(in the rows, 128 means zero)
One turn moves every row onto another: examples first, then more rows asked:
guzum: [130 125 137 138 113 149 112 108 112 111  90 123 155 122 138 101 120 163
 105 124]
Kabe: [140 123 119 132 133 123 135 120 127 138 181 118 144 107 134 113 148 152
  93 122]
Nonaf: [110 126 131 116 146 145  94 107 111 121  91 134 120 123 142 135 150  99
 113 112]
Ladus: [164 124 117 119 137 147 119 156 140 139  91 124  87 132 142 124 147 134
 128 135]
biz: [139 141  92 120 156 117 150 114 120 134  92 120  98 153 144 122 129 110
 157 139]
vofig: [156 139 121 127 140 147 134 147 130  88 156 129 120 131 105 138 118 143
 160 134]
Luras: [137 100 129 128 145 131 170 141  93 127 140 126 137 144 126 102 122 167
 149 133]
mimo: [124 141 134 165 117 158 142 102  94 156 127 106 120 149 125 107 143 139
 103 152]
lebo: [122 122 117 136 105 109 150 115 116 150 183 122 114 142 134 120 131  92
 128 125]
Nuta: [129 129 127 124 110 111 106 135 104 147 157  90 115 142 133 129 129  85
 122 117]
raseb: [121 133 125 145 149 114 132 169 135 173 132 157 125 134 142 135 129 103
 133 132]
bezim: [101 110 127 136 160 157 162 120 136 112 158 140 136 134 135 134 124  91
 134 154]
dip: [107 132 128 127 142 107 149 162 133 181 123 142 108 135 133 127 118 104
 134 144]
kal: [124 138 117 157 124 161 154 130 143 120 132  96 152 130 125 133 143  97
 124 168]
tuk: [112 135 124 110 133 144  97 106 111 126 105 135 104 131 145 137 129 103
  90 105]
Zoz: [110 120 141 146 137 155  83 115 141 127 106 120 147 131 133 121 154 115
  98 132]
pazi: [ 95 110 118 123 128 119 113 159 112 141 120 104 151 155 115 152 124 119
 110 129]
tazu: [129 122 101 114 111 146 135 120  92 125 112 131 103 145 126 160 161 116
 101 120]
Kegos: [136 115 137  97 116 106 145 164 125 144 104 144 126 124 140 124 102 116
 152 125]
Vetib: [154 140 136 155 150 134 134 158 137 167 158 141 112 152 130 118 135 126
 145 138]
kuz: [132 163 132 141 120 154 138 133 130 109 118 142 141 112  95 152 143 126
 141 157]
Gem: [107 102 136 105 127 136 145  80 121 124 157 120 143 151 140 118  94 146
 111 144]
nete: [141 125 126 127 105 118 142 131 122 144 172 126 140 105 143 105 140 134
  84 133]
keguk: [128 120 138 132 146 125 169 120  91 143 146 128 147 135 109 113 129 167
 154 132]
bibab: [108 100 136 110 149 131 132 134 129 117 110 134 133 146 123 109 100 144
 178 124]
Talo: [119 144 147 108 151 138 133 105 139 150 113 119 137 109 115 109 137 163
 121 171]
Viz: [146 157 121 121 120 113 151  88 112 131 131 150  91 136 132 102 105 154
 127 140]
gerik: [101 113 133  86 130 134 122 140 148 120 139 135 174 128 137 140 117 125
 117 129]
sanan: [117 142 135 143 176 136 117 114 138 107 154 128 106 145 110 124 103 113
 147 151]
Sizab: [117 167 146 153 120 139 123  94 126 112 122 142 111 120 111 120 105  98
 148 142]
gugo: [134 128 129 130 106 110 109 144  98 145 142 102 129 154 135 130 105 101
 118 101]
ruba: [135 136 106 144  88 165 151 103  96 125 126 107 127 159 133 128 135 121
 139 112]
muvim: [148 133 120 104 132 150 101 153 156 144 104 124  85 131 140 131 131 135
 134 147]
matez: [102 116 102 111 122 123 115 149 126 123 118 114 159 158 133 160 114 120
 116 127]
sigut: [127 128 145 152 122 170 148  84 111 163 141 114 116 135 140 105 140 135
 106 151]
Novot: [155 149 118 144 102 114 152  90 132 140 130 138 112 128 131 101 107 165
 133 142]
Zutem: [130 143 108 104 131 128 162  86 122 114  93 143 118 152 121 134 133 129
 155 149]
bok: [130 134 130 144 102 152 125 112 146  98 126 101 138 112 142 107  99  95
 136 132]
firof: [117 102 143  97 115 126 141 153 109 141 112 139 120 135 135 128 102 110
 175 126]
vuz: [124 116 156 150 160 137 115 138 131 154 151 142 118 139 144  89  98 151
 113 136]
Tiv: [136 164 132 119 128 145  99 124 160 147 127 142  88 108 125 116 147 132
 121 137]
kilif: [125 132 102 120 158 141 143 116 125 142  80 119  85 156 149 116 116 118
 141 133]
sosem: [141 114 132 127 120 157 140 142 141  98 167 145 126 102 145 120 114 105
 138 118]
rapo: [130 112 124 140 118 151 134  98 128 112 103 134 157 110 146 103 130 166
 113 120]
Vuvus: [ 88 109 129  99 121 128 156  99 117 130 140 123 152 141 144 113 101 133
 100 151]
botak: [127 122 161 149 140 129 109 120 137 152 153 153 129 133 128 107  93 161
 120 136]
rom: [121 146 139 100 155 131 130 121 133 137 117 139 120 111 110 115 144 171
 107 169]
fedu: [133 135 101 134  98 164 134 122  99 135 119 140  97 154 137 159 147 116
 120 121]

Tiv moves to Vetib
Novot moves to keguk
fedu moves to biz
Now find these:
vofig moves to bezim
Viz moves to Luras
tuk moves to Ladus

One turn moves every row onto another: examples first, then more rows asked:
kaz: [146 147  93 146  91 161 108 165 122 140 157 121 130 141 115 135  84  93
 128 114 112 112 112]
rima: [147 141 132 141 164 103 122 133 116 125 119 148 174 141 148 141 134 110
 122 138 108 154 125]
bipup: [153 171  88 146 101 140 116 141 125 149 148 148  97 122 134 109  79 148
 106 137 145 148 106]
gefab: [130 116 126 184 156 146 142 142 130 138 113 160 127 116 137 117 130 149
  95 130 121 138  80]
Remo: [141 107 143 124 115 113 102 120 102  89 153 168 142 124 127 131 110  84
 120 142 129 109 113]
pupef: [138 107 116 121 109 132  94 134 118 100 146 156 138  95 107 145 127 104
 130 119 117  97 140]
lup: [102 134 138 140 107 119 102 120 115  77 155 150 117 118 119 131 135  98
 121 148 120 109 123]
tegap: [122 118 137 120 108 120  99 121 105  97 162 153 136 107 118 125 121  89
 141 131 136 115 137]
zotu: [131 164 119 144  82 152 131 145 134 123 142 146 117 147 112 116  82 117
 102 132  95  88 121]
Nunoz: [132 157 139 133 180 113 132 135 115 119 137 144 147 117 145 113 121 116
 142 154  97 133 115]
vupe: [129 118 140 127 118 104  88 107 121  88 147 162 150 122 122 122 121  97
 124 138 119 112 134]
tum: [169 165  94 153  97 155 120 125 139 158 149 126 107 131 143 123  98 150
 113 139 141 153 106]
vove: [171 137 100 148 114 165  98 131 140 136 151 127  97 129 156 108 103 136
  98 126 151 158 103]
Zisa: [144 125 110 170 154 151 139 119 139 146 112 140 105 112 125 140 134 146
  91 149 134 149  84]
Magib: [143 145 143 140 173 113 146 135 134 114 121 136 159 133 141 134 127 114
 117 140  93 153 123]
Lifud: [132 147 102 125  94 137 126 140  91 133 147 136 106 143 108 121  74  93
  97 123 119  95 126]
sal: [118 136 108 143  82 141 124 148 112 131 148 154 123 143 106 117  81  86
 105 120 117  90 116]
ral: [157 165 112 153  94 138 112 132 129 152 139 135  93 122 115 129  86 147
  96 139 156 158 110]
Vogug: [152 104 123 171 148 153 144 114 138 137 115 135 129 118 145 129 144 143
  88 127 130 153  97]
Detab: [142 128 154 132 170 122 135 133 113 130 130 141 174 121 145 122 120 112
 125 132  97 141 135]
sazu: [148 133 155 118 147 108 137 142 132 130 146 143 153  97 142 133 131 105
 122 130 106 158 147]
bapug: [127 143 100 136  79 170 125 155 111 128 143 141 108 137 112 135  85 104
 115 123 120  97 127]
bupe: [164 127 116 162 152 148 149 121 147 144  89 146 117 123 121 138 135 136
  97 132 137 142  95]
vik: [143 110 134 150 160 162 136 123 134 168 119 129 121 117 148 129 139 120
  77 138 116 143 112]
rutot: [149 164  94 166  95 122 114 118 144 152 149 143 113 125 135  96 110 156
 108 126 139 141  98]

ral moves to Lifud
sazu moves to vik
Now find these:
Zisa moves to bipup
tum moves to bapug
zotu moves to lup

One turn moves every row onto another: examples first, then more rows asked:
niluk: [129 144 147 138 116 129 106  98 144 121  70 162 159 147 137 123]
bel: [108 107 130 137 108 132 146  95 138 121 140 130 123 153 133 178]
Gosu: [143 155 182 122 126 148  84 106 162 129 150 143 151 160 140 104]
gev: [140 151 157 146 138 128  63 100 155 100 118 142 130 140 136 105]
Sopez: [143 148 156 146 134 128  63 103 158 103 117 141 123 136 136 106]
lor: [139 139 133 137 107 110 145  96 135 111 192 131 124 144 131 133]
repu: [152 193 161 141 127 136 102 103 142 121 142 167 162 134 131 170]
Murom: [151 154 135 139 112 123 148 101 146 109 191 146 112 142 129 136]
Bisa: [137 147 180 122 124 141  82 102 156 129 151 135 158 162 141 103]
busi: [123 130 123 135 105 124 171 106 160 108 129 127 144 135 131 169]
pelan: [130 129 133 140 113 152 150 105 157 121 138 152  99 146 130 182]
konaz: [128 148 154 137 106 105  94  95 118 132 146 126 181 131 134 164]
mamon: [132 176 159 139 125 120  99  92 125 119 145 149 185 142 134 167]
lipap: [141 146 147 138 110 135 107 106 154 126  69 166 141 136 135 124]
Vute: [128 148 127 136 115 135 174 107 167 101 129 143 143 139 130 172]
Ler: [136 150 148 139 116 134 107 102 150 122  69 169 150 143 135 124]
vud: [168 182 158 141 110 139 100 116 153 135 141 162 133 114 129 168]
dif: [135 142 156 145 134 122  62  98 150 102 118 133 135 140 137 105]
Zetu: [136 148 156 146 138 125  62  97 152 100 118 138 135 142 137 105]
Mep: [127 135 146 137 109 123 105  99 142 125  71 154 158 142 137 122]
Luzip: [150 153 181 122 121 150  83 111 167 133 150 144 140 153 140 104]
Lafo: [150 143 179 121 113 145  82 112 166 139 150 135 136 148 139 103]
tonom: [124 143 136 140 127 155 152  99 154 110 138 161 114 158 131 184]
revu: [137 139 154 145 129 121  62 100 152 105 118 132 129 136 137 104]
mubi: [147 143 133 138 106 116 146 100 141 113 191 137 114 140 130 134]
dular: [121 144 126 136 116 129 174 103 161 101 130 138 151 143 131 171]
Tobet: [135 145 135 138 114 112 146  92 132 105 192 136 133 152 132 134]
Dut: [111 138 136 140 131 147 151  90 143 105 140 155 133 167 132 183]
feg: [119 136 125 135 111 124 172 103 158 104 130 130 152 141 132 170]
lud: [139 136 145 137 103 129 105 107 151 131  69 158 140 133 135 122]
rus: [129 135 124 135 104 128 173 110 166 110 129 131 135 131 129 170]
baluf: [147 160 136 139 120 124 148  97 143 103 191 150 121 149 130 137]
Nes: [103 120 133 139 121 135 148  88 135 111 141 139 138 165 134 180]
Tuvog: [144 135 178 120 111 138  81 109 160 139 151 128 143 149 140 102]
mizi: [132 130 144 137 103 123 105 103 145 130  70 152 149 136 136 122]
rotem: [139 156 136 139 121 119 148  92 136 101 191 145 132 155 131 136]
Fefov: [137 137 179 121 116 136  81 104 155 136 152 128 154 156 141 101]
bem: [163 154 153 138  91 123  97 118 146 149 141 138 129 103 129 165]
zulop: [132 143 125 136 109 134 173 111 169 106 128 140 134 133 130 171]
sakip: [122 111 130 138 104 140 147 103 149 126 139 136 105 143 131 179]
Numal: [142 142 155 145 129 125  62 103 156 106 117 135 123 134 136 105]
vibo: [144 137 152 136  88 107  93 107 129 147 144 120 153 111 132 163]

Tobet moves to rotem
niluk moves to Ler
Now find these:
dif moves to Zetu
busi moves to feg
Fefov moves to Bisa
mamon moves to repu
Nes moves to Dut

One turn moves every row onto another: examples first, then more rows asked:
Faba: [127 171 103  91 183 125 154 134 104 130 125 167  97 134 148 140 149 141
 144 128 183 121 158 144 155 115 122 154 201]
dano: [183 154  97 114 157 104 176 135 114 161 129 106 155 145 163 122 147 148
 168 152 131 112 190 125 161 129 123 144 156]
lilar: [168 107 112 125 130 133 188 124  92 146  86  88 109 130 163 139 134 179
 147 139 172 114 169 147 161 122 128 156 154]
Vok: [149 189 101 115 136 104 204 111  97 128 137 104 105 159 149 147 150 139
 120 104 132 110 146 138 144 170 143 162 138]
magos: [128 168  84 108  80 101 171 120 116 128 111 135  82 142 128 155 148 144
 154 104 124 125 147 150 122 137 166 159 165]
pev: [125 137  91  86 106 106 153 161  85 126  94 143  92 128 132 136 141 130
 173 104 130 132 163 184 170 107 153 160 180]
Lasap: [111 162 116 113 119 120 156 139 100 117 146 102 123 112 122  98 121 120
 119 112 161 126 148 154 149 122 127 135 124]
silum: [138 149 106  99 168 113 186 160  96 124 116 139 122 121 145 129 136 118
 144 110 137 130 173 205 201 129 130 140 141]
Fus: [146 116 100 134 136 131 176 107 120 130 103 111 122 124 158 109 115 187
 133 142 169 126 168 181 134 135 147 152 150]
Mesug: [137 186  79 137 120  95 155 138  76 144 130 160 117 154 123  95 126 125
 159 153 144 132 179 140 160 142 118 147 142]
vez: [143 121 102 140 124 133 194 142  98 118 107 155 108 126 171 132 132 146
 179  95 173  92 161 165 149 127 164 118 123]
Val: [152 168  99 134 173 126 161 141 119 131 124 124 152 125 166 108 143 146
 132 145 135  90 161 158 121 104 120 139 152]
matil: [134 126 120  90 145 129 170 158  69 150 101 166 115 142 164 151 143 179
 166  95 169 131 184 146 131 103 127 124 167]
Lezo: [130 176 101 155 136  92 170 154 114 136 109 168 107 141 129 126 147 133
 142 112 148  78 174 120 176 108 121 157 155]
bopev: [157 120 115  79 128 118 169 177  76 157 109 103 108 130 164 129 150 144
 130 130 130 122 183 176 143 106 130 164 179]
Fab: [147 137  98 115 110  96 181 135 155 143 136 112 114 148 158 144 152 160
 123 126 131 132 178 175 102 132 151 150 149]
zoko: [143 158  99 124 117 107 161 137  94 148 148 140 137 132 128 151 159 168
 197 108 167 117 165 115 181 151 110 142 160]
puvo: [119 168 118 116 130 137 144 128  94 114 135 175 137 117 138 115 114 136
 154 108 171  91 155 149 133 131 120 124 164]
vala: [138 177  92 100 163 104 169 112 119 149 137 153 100 147 132 156 158 146
 168 145 179 154 159 131 144 142 120 141 175]
saz: [140 150 109 108 108 107 178 146 120 141 152  95 120 114 127 126 140 141
 137 100 154 119 176 116 209 134 138 151 144]
Venen: [154 135 123  96 108 103 200 141  83 139  86 118 109 174 132 143 142 148
 104 100 145 132 174 147 138 140 143 114 145]
gir: [134 137  86 117 123 112 180 167  97 129 112 134 120 146 135 120 158 191
  96  99 138 143 173 193 168 139 150 135 159]
Foteb: [138 125  83 113 110 118 185 128 100 176 112 152  97 131 128 125 155 152
 152  94 158 101 205 120 186 126 165 164 167]
kapeb: [134 154  87 111 122 128 172 128 101 144 138 167 117 152 166 148 147 209
 152 105 161 147 179 143 109 142 147 131 160]
kotiz: [106 144  69 134 110 134 153 124  76 137 115 143 103 150 125 111 153 128
 143 118 177 128 161 173 114 109 138 139 121]
ton: [146 136  89 130 121 123 191 132  51 146 127 131 108 125 161 106 140 178
 185 104 155 111 154 148 146 168 168 151 140]
gogi: [153 164 101  82 166 131 197 160 105 174 133 132 110 132 143 123 152  92
 141 126 151 125 185 138 140 135 164 135 167]
vomop: [129 168  73 121 173 117 178 169 124 146 154 114 118 156 149 126 187 122
 143 109 165 129 158 159 132 125 159 157 154]

vala moves to lilar
gir moves to Mesug
vomop moves to ton
Now find these:
kotiz moves to Vok
Lasap moves to magos
kapeb moves to dano
zoko moves to bopev

